(in the rows, 128 means zero)
One turn or mirror swaps these rows in pairs. Which row does each one swap with?
rozu: [133 103 117 102 111 112 117 109 152  90 153 142 120 130 133 124 107 132
 147 127 143 198 118 127 152 134 137 103 102  79 101]
manu: [108 136 101 152  97 130 132 121 144 145 140 147 102 110 131 140 155 147
 147 153  86 132 113 151 124 146 145 144 125  99 129]
pokof: [110 142 136 111 113  91 128 123 122 127 168 135 149 136 151 134 105 166
 145 150 110 176 148 138 129 125 113 147 123 143  96]
nolak: [125 124  97 149 149 108 146 143  98  91 142 129 106 151 135 142 107 146
 153 138 106 178 132 144 118 109  96 126 118 124 112]
Fida: [134 116 124 149  94 147 126 127 191 139 139 140 121 132 156 127 153 129
 145 148 145 186 166 122 138 158 123 136 126 120 122]
vaka: [150 113 128 127  94 136 126 126 187 129 141 137 117 134 155 119 139 131
 151 148 147 201 147 124 137 165 126 135 128 118 111]
Butu: [ 89 158 144 153 137 125 154 106 128 123 157 163 157 155 130 156 147 113
 120 108 163 194 146 123 153 117 126 111 101 112 138]
kot: [128 119  69 152 118 136 114 111 141 122 117 136 121 126 101 128 105 114
 147 110 144 168 107 112 120 138 141 131  82  85 106]
Viki: [117 136 110 155 108 127 141 120 146 141 135 147  97 103 133 147 154 156
 149 150  82 136 112 152 122 145 151 134 137  95 124]
rufa: [ 89 148 142 156 133 118 157 109 133 120 155 163 147 162 130 166 137 119
 114  98 159 193 142 130 146 119 131 106  99 122 139]
rupok: [132  87 156 142 150 142 151  98 120 137 135 139 162 130 156 133 147 130
 122 136 143 169 148 166 102 126 131 125 150  90 123]
Lisu: [132 134  91 128 131 107 135 130 129 110 126 128 106 112 119 133 104 153
 145 116 109 158  90 160  97 149 168 131 129  91 121]
midug: [110 150 145 121  99 100 136 121 124 118 167 144 140 132 140 127  94 156
 130 142 108 179 147 135 127 140 122 130 103 146  91]
geve: [106 144 110 157 145 116 153 134 103  81 161 145 107 158 138 157 127 140
 144 124 119 183 133 131 153 109 109 111 118 125 112]
moba: [135 101 107 101 105 110 122 124 161  91 147 148 123 138 135 121 116 135
 143 127 141 201 116 111 153 137 132 111 116  90  91]
tis: [ 99 123 125 107 111 109 128  93 124 115 152 155 187 130 118 132 124 107
 123 120 141 174 121 116 152 109 139 116  95  81 109]
dopi: [143 149 117 139 128 119 140 116 141 111 131 142 128 137 177 119 184 114
 175 145 135 160 121 139 173 117 128 125 133 108 135]
Kov: [ 91 164 133 154 137 119 152 117 122 114 160 162 140 163 131 166 134 123
 125 101 153 184 146 126 158 113 130 105 104 122 128]
kive: [166 122 121 126 132 118 130 104 119 111 124 142 135 137 174 100 158 114
 179 139 143 177 142 138 154 115 141 116 132  93 126]
rop: [104 162 108 142 115 117 135 129 171 133 140 142 114 144 133 144 189 117
 168 147 135 140 102 145 157 131 120 142 109 120 145]
fevan: [158 108  95 132 125 144 125 101 113 102 118 137 131 126 133 101 127 101
 153 124 153 182 135 126 122 124 152 112  90  87 108]
tekar: [131 132  94 131 133 100 135 133 133 115 125 123 106 116 118 133 105 148
 139 127 106 148  88 162 101 144 168 134 131  94 121]
vaba: [ 92 161 148 149 134 125 156 107 124 125 156 160 155 154 121 159 128 113
 109 101 168 187 149 135 138 124 138 109 101 120 140]
mumu: [115 154 126 166 121 128 164 115 143 128 149 165 129 123 136 160 109 127
  94 110 112 188 160 127 141 123 157 108 122  96 127]
Ligak: [105 118 142 114 109 109 138 124 129 135 157 126 154 138 153 126 108 159
 163 160 133 177 128 145 138 111  94 151 149 129 112]
Fune: [139 147 101 142 146 110 135 126 142 123 125 120 103 121 113 135  92 145
 142 111 136 158  94 156  90 142 169 129 133 101 125]
nafo: [125 110 107 100 108 110 121 114 149  93 151 147 143 128 136 122 120 128
 142 122 145 198 109 121 165 125 140 102 101  81  94]
beke: [144 101 109 115  97 127 117 132 181 114 148 136 118 134 153 117 130 138
 146 132 151 207 142 124 148 150 131 119 121 107 110]
mufa: [136 125  95 159 147 121 146 133  97 102 124 112 109 152 146 135  98 143
 157 134 113 165 129 155 117 116  98 138 139 133 121]
zos: [132 131 101 154 147 117 148 139  98 104 137 125 112 156 143 146 102 145
 151 138 107 175 131 153 115 110  95 141 130 132 110]
Rir: [161 112  98 125 136 132 119  98 113  97 116 139 131 127 147 100 138 109
 154 136 147 181 132 129 130 128 166 107  99  85 106]
siko: [132 121 112 153 146 123 144 129 101 126 112 109 133 151 143 140  97 140
 155 147 117 159 133 153 102 110  93 152 133 134 120]
rogek: [136 129 104 121 142 108 133 123 125 109 125 128 106 112 112 126  99 155
 135 132 116 156  91 165 101 145 160 128 137  94 117]
zivot: [102 158 141 139 147 117 148 103 131 131 141 144 150 142 103 150 114 116
 121  93 187 185 129 143 109 141 152 117 103 111 142]
zutag: [121 141 104 136 122 110 138 127 134 124 134 132  91 105 121 137 116 166
 143 133  92 142  96 159 107 143 154 133 133  96 121]
vipep: [105 170 116 152 109 107 150 114 132 124 157 162 122 128 122 157  93 139
 113 121  92 169 150 125 130 135 156 128  98 129 115]
sef: [166 107  93 133 130 137 121 103 127  94 126 135 125 126 143 107 133 102
 152 133 142 182 137 135 127 130 155 112  84  83 109]
zavi: [128  85 157 132 146 142 136 106 114 131 137 133 167 134 140 133 152 123
 115 143 144 149 141 167  98 132 138 119 130 101 124]
guf: [109 127 141 109 115 111 143 132 134 137 135 125 157 135 152 132 116 163
 164 150 141 172 127 139 121 112  86 144 158 134 110]
risuf: [106 163 128 132  99 101 132 117 130 120 164 153 139 132 138 139  94 151
 126 134  99 165 159 127 138 138 140 130  95 142 100]
feven: [168 120 110 125 131 129 129 106 114 102 127 139 131 130 167  99 159 110
 167 141 143 180 137 139 144 124 155 114 117  93 113]
sem: [103 141 104 157 140 105 153 133  93  86 160 152 113 171 139 147 124 141
 148 121 118 192 127 144 146 106 116 110 115 121 113]
panu: [146 138 115 132 131 116 143 115 142 113 129 144 127 153 166 118 185 111
 179 152 135 175 120 143 162 116 130 136 136 102 138]
fikod: [105 135 137 134 121 132 140  89 118 156 124 139 198 130 125 135 123  94
 129 138 143 156 133 124 127  98 114 151 104 102 124]
botar: [105 125  72 159 102 142 123 122 149 141 115 131 122 134  93 134 103 115
 151 109 147 168  92 112 125 131 126 135  96  91 119]
napu: [125 114 145 158 133 147 166 102 132 144 135 154 144 123 152 151 132 127
 103 120 133 190 166 149 124 113 145 109 156  86 132]
Lavi: [132  86 151 127 149 145 131  94 119 137 132 146 158 128 133 134 159 129
 128 136 149 152 130 173  91 142 134 128 138 101 135]
Govuk: [105 131 131 143 114 139 144  90 118 171 122 135 198 125 131 132 116 102
 139 132 140 154 137 133 119 104 108 154 109 109 128]
bizod: [121 124 134 148 127 141 145  98 113 161 116 130 187 136 136 132 119 111
 147 144 140 152 142 138 110 102 104 169 113 118 127]
buka: [140 125 110 151 140 126 147 117 104 135 111 116 142 142 138 136  96 131
 160 143 116 152 130 149 102 102  91 164 126 135 116]
Pova: [ 99 127 128 127 123 121 127 112 153 135 135 135 145 146 105 150 161 123
 152 145 134 122  95 156 110 160 125 157  85 114 141]
Lok: [164 115 110 126 144 128 126  95 110  95 125 138 137 131 160 100 154 108
 162 146 139 173 143 135 132 123 149 112 117  94 108]
Lomak: [115 137 100 139 110 117 140 119 134 130 133 145  98 107 123 142 140 154
 146 138  85 138  97 153 112 140 160 134 131  90 116]
Suluf: [122 132 142 162 125 137 173 111 133 129 142 162 137 117 147 153 128 131
  98 120 120 188 165 139 136 123 156  98 143  90 128]
foz: [ 96 127  78 155  94 141 126 127 154 151 125 130 125 132  91 146 105 123
 154 117 152 172  95 117 129 122 109 149 113  98 126]
vulik: [104 155 143 155 142 127 154 109 138 135 146 159 160 151 126 155 119 114
 111  88 177 195 137 129 121 127 143 114 103 114 138]
Govol: [ 98 152 136 155 142 124 153 112 142 134 136 149 154 148 123 143 109 119
 122  90 192 190 133 139 111 138 148 118 104 111 140]
zipa: [ 97 160 144 143 153 119 147 111 142 131 136 157 160 153 116 154 120 110
 117  94 178 193 133 142 114 132 148 118 102 111 143]
geteb: [147 109 102 109 111 111 123 122 170  90 146 137 117 143 141 120 120 134
 151 119 144 202 125 121 148 142 135 112 113  97  90]
Buko: [136 133 116 153 142 120 146 125  95 132 118 116 141 145 148 137  97 143
 163 139 121 155 137 147  99 108 101 155 133 142 119]
gim: [109 154 110 142 116 117 128 122 173 143 131 143 115 142 114 143 175 124
 156 135 136 135  87 145 131 152 123 144 101 120 142]
moput: [104 128 132 125 108 125 136  88 130 149 133 157 198 128 122 131 131  97
 127 128 139 161 130 118 141  99 119 138  98  97 116]
Dof: [134 143 108 132 148 107 139 123 133 120 128 135 118 115 108 134  94 147
 127 100 139 168  93 172  88 145 161 119 128 105 131]
Misi: [ 94 123  96 149 108 127 134 131 167 156 133 120 133 141 119 145 116 140
 164 129 152 171  91 130 131 116  91 156 144 102 131]
Zalu: [127  84 151 143 152 144 145 101 114 136 139 140 160 131 154 134 139 132
 114 138 146 175 151 158 105 127 142 116 152  90 120]
Mel: [133 123  70 149 110 134 123 117 136 117 116 137 124 130 105 125 102 109
 146 107 146 170 110 115 116 135 145 130  74  86 109]
totot: [115 120  74 151 104 139 125 114 147 134 117 135 128 127  90 138 104 107
 144 108 141 172 102 111 113 139 132 139  86  88 115]
Daf: [ 96 157 111 145 111 129 131 124 167 133 139 140 119 141 115 153 176 119
 162 140 138 145  91 149 142 145 125 154 101 115 149]
Sakif: [108 129 137 112 111 109 142 120 125 127 161 121 157 142 158 129 117 155
 162 153 127 173 144 150 131 114  98 148 143 137 105]
mul: [124 120 124 161  93 159 142 118 178 158 136 153 128 128 154 130 177 123
 142 151 133 161 155 136 131 150 134 136 128 114 132]
bevu: [100 120 132 122 116 114 140 131 141 141 147 120 151 141 147 144 115 157
 170 151 142 178 114 139 135 105  81 153 157 125 113]
geko: [ 88 164 139 154 134 124 154 109 130 125 148 167 158 158 131 161 141 116
 114  95 162 184 136 131 147 122 135 110 101 118 128]
gitap: [139  83 151 133 148 142 145  99 120 131 127 139 151 131 147 124 134 142
 118 136 147 170 139 169 103 134 132 119 156  94 120]
Bame: [116 128 130 144 125 137 146 105 112 159 114 125 194 126 137 133 110 112
 140 149 141 150 147 134 114 106 104 163 116 121 130]
Nupa: [ 96 156 111 138 113 113 131 123 169 138 138 143 119 140 122 145 181 125
 168 141 137 144  94 143 138 138 132 149 105 122 147]
Belem: [102 141 119 138 116 124 126 122 156 139 141 136 132 140 110 145 169 125
 155 143 133 127  86 155 116 154 129 156  90 120 146]
san: [ 88 135 124 136 121 125 120 124 154 147 132 140 134 147 108 144 167 123
 155 132 138 134  87 164 112 156 128 144  86 116 147]
sozar: [120 136 133 162 126 135 167 113 138 134 143 165 140 125 146 152 119 124
  92 111 128 193 169 129 130 119 148 107 139  91 126]
Novik: [ 97 163 106 147 110 114 134 131 164 135 139 142 117 148 121 147 171 126
 163 131 127 143  89 141 145 144 118 149  96 118 147]
ruma: [107 124 128 135 126 121 130 119 155 148 127 134 140 145 104 144 168 122
 145 132 147 125  92 170 107 158 117 148  93 115 141]
mer: [109 137 116 160  94 144 140 118 155 157 138 153 114 114 142 141 177 140
 149 155 100 137 128 141 129 141 142 141 129 103 127]
pata: [134  99 156 143 142 150 156 100 128 132 134 153 150 123 154 140 145 132
 109 124 141 178 158 150 120 124 141 103 153  86 125]

tis pairs with Misi
Butu pairs with Novik
Viki pairs with Suluf
sef pairs with Buko
pokof pairs with beke
mer pairs with mumu
Dof pairs with Lavi
feven pairs with zos
midug pairs with vaka
zutag pairs with pata
zipa pairs with san
sozar pairs with manu
risuf pairs with Fida

One turn or mirror swaps these rows in pairs. Which row does each one swap with?
kilus: [129 116 109 119 125 125  92 157 143  89 138 120 118 100 136 129 113 139]
tirud: [131 161 117 144 101 179 138 135  77 108 136 124 116 126 107 120 127 155]
Puz: [124 172 101 151 125 130 158 138 127 151 109 109  91 110 119 140 116 123]
robab: [132 113 113 117 129 131  93 147 149  89 143 121 119  95 133 129 118 150]
fopim: [120 126 112 131 130 143 122 147 132 120 143 135 115  85 131 167 139 170]
fumap: [125 147 139 135 108 113 149 133 134 131 135  89 102 123 161 123  89 118]
Zar: [144 118 144 111  98 125 123 100  96 140 143  95 125 121 118 130 126 110]
Buler: [108 178 115 125 121 184 141 114 130 116 147 128 109 126 106 124 116 104]
zomak: [109 139 113 107 100 103  97 125 141 112 150 137  85 117 125 106 158 122]
lag: [101 129 127 115 131 148 131 132 129 168 160 176 111 110 129 142 104 141]
doba: [116 134 111  98 106 104  97 137 140 131 148 149  78 114 124 114 148 120]
lova: [154 138 153 115  87 136 136 129 106 132 152 114 120 112 159  99 102 121]
vumaz: [129 142 142 128 112 113 149 126 137 131 135  85 108 122 165 122  93 127]
molir: [ 84 135 102 130 133 132 113 111 133 101 140 118 106 141 106 123  88 145]
momik: [119 134 114 134 130 152 129 139 126 124 138 132 109  88 133 172 150 170]
Ked: [107 147  93 139 116 118 142 118 118 154 125 167 101 110 137 102 126 175]
tuz: [134 125 151 121 102 132 131  96 101 135 148  96 127 126 117 139 130 106]
Zurop: [124 122 109 126 128 147 109 153 131 106 140 127 107  88 134 161 134 171]
roda: [100 132 122 111 133 144 124 137 125 165 165 171 108 117 127 137  93 135]
Sepa: [161 151 132 124  87 156 151 134  83 132 159 123 118 117 135  95 126 153]
Fasut: [ 83 151 121 100  93  99 157 143 127 149 137 127 101 128 118 104 111 119]
Fir: [120 115  99 115  92 119  98 106 144  98 134 146 113 100 132  99 105 132]
tas: [104 174 118 122 128 182 136 107 129 112 161 126 114 127 116 122 115 106]
gizit: [124 121  84 129  88 118 106  99 140 114 133 148 114 106 125  90 111 138]
muvo: [ 95 129 106 117 144 114 115 120 140 139 156 153  97 133 124 128  81 140]
buze: [120 151 153 125 149 138 132 160 111 135 176 124 113 136 151 107 115 144]
pino: [158 138 141 123  73 147 135 131  96 135 162 120 120 117 156  99 118 138]
gitaf: [134 160 111 143  99 174 141 129  76 115 131 122 124 121 113 117 132 160]
fazul: [108 122 136  91 118 144 131 131 118 106 157 120 151 105  96 118 144 145]
vumed: [106 141 101 145 127 118 146 111 121 157 128 171  98 113 135 102 123 173]
kuri: [128 164 115 154 125 120 162 132 131 145 117  95  96 113 141 129 106 118]
golo: [118 132 110  99  98 101  98 126 133 124 148 141  84 111 138 109 153 117]
besin: [ 91 155 114 117 107 118 178 118  98 159 139 142  85 127 115 121 117 144]
kodad: [105 133  89 144 117 125 139 105 123 144 117 167 105 119 135 100 124 170]
Fupum: [140 155 121 139  97 180 141 140  77 121 131 128 117 130 125 109 132 158]
zin: [141 118 154 120 100 117 125 111  97 149 146  97 126 130 111 129 124 121]
vugaz: [127 176 108 147 120 129 162 139 132 144 115  99  95 113 124 136 111 121]
sasi: [115 140 108 114 134 157 140 132  93 107 154 147 125 104  88 120 154 148]
rad: [112 124  77 137  94 114 127  98 125 119 133 163 110 111 120 101 112 154]
ber: [124 164 143 121 138 168 134 132 110 104 180 110 116 139 132 123 115 121]

gitaf pairs with Ked
kodad pairs with Fupum
momik pairs with Puz
gizit pairs with pino

